128 stands for zero in the data rows.
Here is a table of points, one per row:
[187 108 140 158 189 110 183 187 148 195 194 168 118 121 149 122 152 153
 137 146 187  79 161 181 188 173 205 176 106 173 179 179 182  97 139 109
 129 205 107 129 168  91 176  81 119 124  87 105 156 238 149 187 155 157
  64  70 143 217 158 163 128 160 142 116]
[ 76 147 158 113 126 156 158  74  68 113 103 164 114 143 119 150 145 140
 156  95 153 141 103 107  58 172 146 154 121 127 164 135 117 129 128 154
 101 132 126 113 143 129 176 114 116 147 125 152  91  94 139 149 115 128
 171 185  86 200 138 117 202 112 144 175]
[ 93 100 150  98 137 104 111 107  89 122 115 150  30 161 119  93 115 107
 108  86 141 114 139 127 102 139 125 135 140 179 144 135  48 159 125 155
 117 125 111  84 126 109 136  83 129 131  91  74 102 110  59 100 117 151
 132 153  98  83 102 109  96 100  84  75]
[133 129  80 100 183 185 148  45 205 125  82  54 202  86 143 111 155 167
 144 187 152 161  88 126  94 130  86 144  94 139  60 183 183 214 166  49
 152  69 249 135 150 115 148 201 108 143 176 124 145  36 155 155 102  84
 143 162 178  62 208 171  98 154 170  50]
[103 140 151 146 145 182 122 131  82 145 143 141 110 153 131 144 142 157
 141 124 168 173 127  98  94 177  91 173 138 206 115 109  51 167 117 219
 140 113 236 109 116 131 191 124 131 166 140 243 166  70  96 139 164 118
 211 255 135  68 137 158 130 106 110 121]
[104 128 139  91  90 110  99 204 131 112 106 117 149 112 109 127 113 100
 126 105  77 122 113 115  97  88 111 115 142 158 110 148 151 151 122  78
 105  97 127 113 103 132  89 119 116 120 120 116  95 128 104 104  90 106
 116  94 118 162 165 147  93 135 107  73]
[119 142 125 114  68 110 111 152 108  93  93 132 171 114 105 150 126  99
  88  91 118 108 126  86  98  88 135 118 118   2  72  73 151  54  89  79
  94  97  95 132 128 119 158 119  61 106 111  73  62 117 116 104  74 153
  79  31  96 115  82 122 209 103 102 129]
[189 127 155 112 139 162  81 125 106 138  95  75 153  92 143 125 106 126
 129 139   3 136 112 149 155 118 127 105 169 131  70 105 109 115 130 153
 152 117 187  91 131 141 108 140 199 147 145 112 167  89 161 139 123 130
 133 130 150  56 145 126  71 170 119  81]
[115  91 142  99 146  93 138  69 188 144 105  90  98 164 144  86 121 152
 150 149 109 127 159 152 176  57 100 109 137  98 153 144 133 114 157 106
 136 124 136 108 139 132  52 148 103 152 136  89  85  64 102 145  81  67
  94 143 136  99  97  90 100 145 131 142]
[105 186 129 171  65  92 134 144 164  91 143 169  16 157  78 135 111 115
 122 137 155 156 168 107 135 155  72  93 147 152 177 159  74  84 113 133
 144 191 174 193  79 196 102 148 121 144 155 101 116 144  83 152 141 140
 182 225 115 107  92 134 160  77 133 212]
[155 115 167 102 116 153 133 168  97 163 151 153 214 153 181 101 154 122
 173  99  62  74 133 174  87 135 159 173 131 157  59 154  88 194 151 126
 129 158 100  92 162  96 183  82 151  80  88 154 132 182 139  77 128 123
 126 129 105 149 125  98 130 173 174  75]
[125 106 106  95 128  80 126  88  99 108 114 157 250  45 118 178 114  91
  70 118 110  78  53 116 110 174 158  99 116  51 130 133 153 134 115  78
 103 151  73 103 130  90 106 121 107  94 102  73  83 139 134 131 136  96
 127  80 135 218 115 146  62 135 143  69]
[126  90 108 130 120  65 134 132 113 136 176 113 150 124 158 103 110 155
 138  84  76  76 146 116 171  91 171 120 116 108 190 183 181  96 135 155
  46 185  75 130 167  83 139 100  88  90  75   0 108 202 109 159 169 123
  51 102 119  67  94 120 185 157 127 106]
[115  75 155 101 111 123  82 155 115  71 126 109 169 100  85 142  64  79
 150 131 124 117 103 131 118  51 134  53 178 137 127 135 146 118 122 112
  71 129 161  98  77 145  55 158 166 100 130 148 146  98 162 149 133 109
 100 168 121  88  81 139 132 104 131 129]
[115 196  90 141 147 181 125 129 170 122  91 119  78 134 112 174 151 164
 143 173 162 200 127 121 124 129 118 157 111 119  78  78 121 127 117 178
 231  90 204 147  90 174  66 167 176 173 192 239 179  65 164 110 115  83
 217 200 146  95 194 183  67 127 177 133]
[ 97 143 107 188  75  94 123 198 125 116 169 165  85 162  89 154  88 115
 103 125 118 153 182  85 188 179 100 100 129 128 190  76 107  87  92 169
 146 175  25 201 120 199 112 124 109 167 152 170 100 157 111  98 170 201
 171  84 132 180 100 107 203  57 118 248]
[180 155 133  96 128 162  93 120 111 127 132 114 179  89 149 139 140  99
 102 111  92 102  68 131  70 105 137 142 146 125  46 117 143 228 116 118
 140 116 164  96 132 105 171 119 149  89 110 132 119 148 164 145 130  87
 132 157 124 151 153 139  41 166 116  75]
[168 102 153 141 118 183 135 119 126 170 146 132  31 197 128 107 135 132
 130 117 212 134 187 149 193 160 153 131 141 124 122  46 109 127 134 171
 125 153  63 137 150 134 136 103 143 125 119 128 144 103 135 114 128 245
 100  64  99  67 103  81 122 141  72 165]
[ 90 138 123 151 151  49 181  50 151 137 113 184 110 160 148 110 160 129
 121 141 105 108 134 177 130 141 136 142  67 151 164 128 107  57 156  64
 157 120 108  83 108  83 157  97 125 142 117  77 141 143  91  62 131  81
 152 131 151 178 112  76 127 106 163 123]
[109 131 109 199 163 161 196 115 129 164 134 113 170 164 169  82 166 189
 176 174 135 146 126 184 144 160 107 147  96 123 157 106 107 154 143  44
 142  75  64 121 166 120 116 153 125 170 159 139 179 118  88 139 158 110
 121  26 167 104 154 110 219 124 188 121]
[159 157 120 160 105 140 102 166 131 143 162 116 102 117 132 144 140 130
  85 136 158 148 134  92 162 156 122 136 146 141 126  87 131 134  96 205
 130 121 139 170 113 138 146 137 139 124 130 193 152 138 151 146 168 151
 162 179 140 102 140 150  91 141  93 149]
[123 142  70 139 196 137 133  66 176  99 114 107 137 102 134 108 167 122
 124 154 200 152  89 125 107 119 121 144  94  54  52 185 158 134 167 139
 150  70 137 158 124 100 157 155  87 101 133 156 134 143 144 113 111 100
 110 122 150 170 133 135  70 118 152 218]
[129 121 103  79  82  99  62 184 131 109 113 115  83 114  93 149  68  88
 106 131  89 142 141  95 129  65  89  99 152 175 124 131 125  83  86 169
 136 124 151 156  91 170  71 133 174 120 146 158 114 148 128  94  91 152
 109 124  98 127  92 116 118 103  70 110]
[158 102 158 147 143 142 164 141 108 126 151 114 152 108 135 138 130 139
 151 118 167 127 152 127 141 113 167 107 139 114 255 145 198 117 156 108
  97 135  61 174 159 137 122 146 131 118 134 118 155 199 187 161 141 178
  70  31 129 207 153 137 220 159 106 178]
There is one direction along which these points spread out most. Take the direction at right angles to it along which they spread out most. Go by this last direction. How many in every 100 of the points above lie lower along it than each point below? Answers are rounded to whole numbers. More than half of the points above lie lower than the first one.
[103 140 151 146 145 182 122 131  82 145 143 141 110 153 131 144 142 157
 141 124 168 173 127  98  94 177  91 173 138 206 115 109  51 167 117 219
 140 113 236 109 116 131 191 124 131 166 140 243 166  70  96 139 164 118
 211 255 135  68 137 158 130 106 110 121] -> 13
[104 128 139  91  90 110  99 204 131 112 106 117 149 112 109 127 113 100
 126 105  77 122 113 115  97  88 111 115 142 158 110 148 151 151 122  78
 105  97 127 113 103 132  89 119 116 120 120 116  95 128 104 104  90 106
 116  94 118 162 165 147  93 135 107  73] -> 75
[187 108 140 158 189 110 183 187 148 195 194 168 118 121 149 122 152 153
 137 146 187  79 161 181 188 173 205 176 106 173 179 179 182  97 139 109
 129 205 107 129 168  91 176  81 119 124  87 105 156 238 149 187 155 157
  64  70 143 217 158 163 128 160 142 116] -> 63
[109 131 109 199 163 161 196 115 129 164 134 113 170 164 169  82 166 189
 176 174 135 146 126 184 144 160 107 147  96 123 157 106 107 154 143  44
 142  75  64 121 166 120 116 153 125 170 159 139 179 118  88 139 158 110
 121  26 167 104 154 110 219 124 188 121] -> 54
[ 93 100 150  98 137 104 111 107  89 122 115 150  30 161 119  93 115 107
 108  86 141 114 139 127 102 139 125 135 140 179 144 135  48 159 125 155
 117 125 111  84 126 109 136  83 129 131  91  74 102 110  59 100 117 151
 132 153  98  83 102 109  96 100  84  75] -> 33
[133 129  80 100 183 185 148  45 205 125  82  54 202  86 143 111 155 167
 144 187 152 161  88 126  94 130  86 144  94 139  60 183 183 214 166  49
 152  69 249 135 150 115 148 201 108 143 176 124 145  36 155 155 102  84
 143 162 178  62 208 171  98 154 170  50] -> 96
[126  90 108 130 120  65 134 132 113 136 176 113 150 124 158 103 110 155
 138  84  76  76 146 116 171  91 171 120 116 108 190 183 181  96 135 155
  46 185  75 130 167  83 139 100  88  90  75   0 108 202 109 159 169 123
  51 102 119  67  94 120 185 157 127 106] -> 79
[115  75 155 101 111 123  82 155 115  71 126 109 169 100  85 142  64  79
 150 131 124 117 103 131 118  51 134  53 178 137 127 135 146 118 122 112
  71 129 161  98  77 145  55 158 166 100 130 148 146  98 162 149 133 109
 100 168 121  88  81 139 132 104 131 129] -> 42
[115  91 142  99 146  93 138  69 188 144 105  90  98 164 144  86 121 152
 150 149 109 127 159 152 176  57 100 109 137  98 153 144 133 114 157 106
 136 124 136 108 139 132  52 148 103 152 136  89  85  64 102 145  81  67
  94 143 136  99  97  90 100 145 131 142] -> 50
